[[115 137 138]
 [138 135 124]
 [132 132 156]
 [131 129 128]
 [125 140 135]]
:
[[137 138]
 [135 124]]

[[131 148 125 126 135]
 [147 132 120 127 129]
 [120 157 138 140 126]
 [117 123 121 118 133]
 [119 139 127 138 128]]
:
[[148 125]
 [132 120]]

[[141 126 131]
 [130 121 129]
 [154 130 128]
 [140 129 125]
 [132 132 127]]
:
[[126 131]
 [121 129]]

[[143 100 101 120]
 [125 107 108 149]
 [121 112 116 157]
 [139 102 104 111]
 [129 135 135 142]]
:
[[100 101]
 [107 108]]

[[122 130 119 124 112]
 [ 99 115 119 122 102]
 [149 121 144 141 130]
 [115 140 108 124 128]]
:
[[130 119]
 [115 119]]

[[128 126 130]
 [153 132 146]]
:
[[126 130]
 [132 146]]

[[141 131 131 126]
 [125 117 136 151]
 [143 132 128 126]
 [125 139 125 135]
 [120 143 129 127]]
:
[[131 131]
 [117 136]]

[[111 140 141 111 142]
 [116 145 112 117 111]
 [124 142 108 134 107]
 [117 158 137 122 127]
 [135 120 109 150 115]]
:
[[140 141]
 [145 112]]

[[112 120 106]
 [111 105 120]
 [145 150 136]
 [113 126 104]]
:
[[120 106]
 [105 120]]
---
[[153 136 147 155 121]
 [109 142 103 107 142]
 [135 141 104 135 124]
 [135 129 118 137 128]
 [126 142 137 122 134]]
:
[[109 142 103]
 [135 141 104]]

[[143 133 126 135 152]
 [121 129 125 131 117]
 [131 121 141 121 128]
 [139 124 136 132 127]]
:
[[121 129 125]
 [131 121 141]]

[[135 110 130]
 [149  99 144]
 [125 126 119]
 [104 143  99]
 [156 101 147]]
:
[[149  99 144]
 [125 126 119]]

[[134 128 126 109 111]
 [129 129 124 122 129]
 [118 139 110 139 143]
 [151 141 127 120 127]
 [125 140 126 143 148]]
:
[[129 129 124]
 [118 139 110]]

[[125 127 130]
 [103 128 113]
 [ 99 128 101]]
:
[[103 128 113]
 [ 99 128 101]]

[[116 106 105 137]
 [132 134 125 122]
 [130 129 133 142]
 [129 129 138 128]]
:
[[132 134 125]
 [130 129 133]]

[[138 135 114 134 127]
 [114 123 137 135 145]
 [101 130 118 141 126]
 [148 134 125 132 119]
 [117 119 123 124 139]]
:
[[114 123 137]
 [101 130 118]]
---
[[127 149 135 119 111 117 143 120 121 118]
 [129 126 126 128 128 130 127 128 131 126]
 [110 115 140 127 117 136 123 132 123 125]
 [128 128 128 128 129 128 127 129 128 127]
 [114 116 138 127 120 134 125 132 123 126]
 [114 118 137 126 120 132 125 131 124 126]
 [120 149 116 143 126 148 140 123 112 115]]
:
[[127 135 111 143 121]
 [129 126 128 127 131]
 [110 140 117 123 123]
 [128 128 129 127 128]
 [114 138 120 125 123]
 [114 137 120 125 124]
 [120 116 126 140 112]]

[[120 138 123 125 134 136 132 117]
 [130 111 121 115 114 117 117 129]
 [126 126 124 123 127 125 124 125]
 [128 128 128 127 127 128 127 128]
 [147 139 139 120 135 120 102 144]
 [115 125 122 111 113 136 121 116]
 [127 127 126 127 127 126 126 127]]
:
[[120 123 134 132]
 [130 121 114 117]
 [126 124 127 124]
 [128 128 127 127]
 [147 139 135 102]
 [115 122 113 121]
 [127 126 127 126]]

[[151 139 144 118 141 128 106 151 108]
 [114 133 136 139 135 109 142 145 151]
 [127 140 149 150 141 104 118 139 151]
 [124 137 119 142 143 131 117 123 141]]
:
[[151 144 141 106 108]
 [114 136 135 142 151]
 [127 149 141 118 151]
 [124 119 143 117 141]]

[[112 128 114 129 128 114 123 132]
 [135 121 147 112 127 149 152 146]
 [129 139 128 122 132 124 131 146]
 [135 156 129 157 144 138 103 108]
 [137 133 118 134 132 123 113 128]
 [114 129 129 113 121 134 143 146]
 [131 133 142 116 136 129 146 148]
 [120 122 128 123 130 111 141 133]
 [142 118 128 134 125 117 126 121]]
:
[[112 114 128 123]
 [135 147 127 152]
 [129 128 132 131]
 [135 129 144 103]
 [137 118 132 113]
 [114 129 121 143]
 [131 142 136 146]
 [120 128 130 141]
 [142 128 125 126]]

[[133 104 113 104]
 [146 117 100 117]
 [117 117  99 117]]
:
[[133 113]
 [146 100]
 [117  99]]

[[130 126 128 126 129 127 129]
 [130 129 128 138 128 128 129]
 [129 126 127 115 131 125 128]
 [116 132 127  99 117 121 127]
 [117 129 129 120 116 129 127]
 [139 128 130 135 137 128 129]
 [113 128 126 108 116 124 128]
 [124 127 127 111 125 123 129]
 [128 131 125 122 129 126 128]
 [126 132 128 135 127 130 127]]
:
[[130 128 129 129]
 [130 128 128 129]
 [129 127 131 128]
 [116 127 117 127]
 [117 129 116 127]
 [139 130 137 129]
 [113 126 116 128]
 [124 127 125 129]
 [128 125 129 128]
 [126 128 127 127]]

[[136 131 138 114 131 125 126 125]
 [117 118 113 126 123 132 126 122]
 [117 146 114 118 121 123 126 130]
 [126 105 126 118 129 120 127 140]
 [115 150 112 121 122 124 126 134]
 [139 112 141 124 137 123 126 123]
 [116 142 114 110 120 125 127 137]
 [118 131 117 116 123 120 127 140]
 [132 120 132 120 134 126 126 121]
 [129 121 130 122 129 121 126 125]
 [118 137 115 130 122 129 126 120]]
:
[[136 138 131 126]
 [117 113 123 126]
 [117 114 121 126]
 [126 126 129 127]
 [115 112 122 126]
 [139 141 137 126]
 [116 114 120 127]
 [118 117 123 127]
 [132 132 134 126]
 [129 130 129 126]
 [118 115 122 126]]

[[137 123 123 133 131 126]
 [150 129 133 129 133 128]
 [113 134 129 121 139 134]
 [140 140 144 122 137 135]
 [108 135 124 137 136 119]
 [109 118 121 125 116 128]]
:
[[137 123 131]
 [150 133 133]
 [113 129 139]
 [140 144 137]
 [108 124 136]
 [109 121 116]]
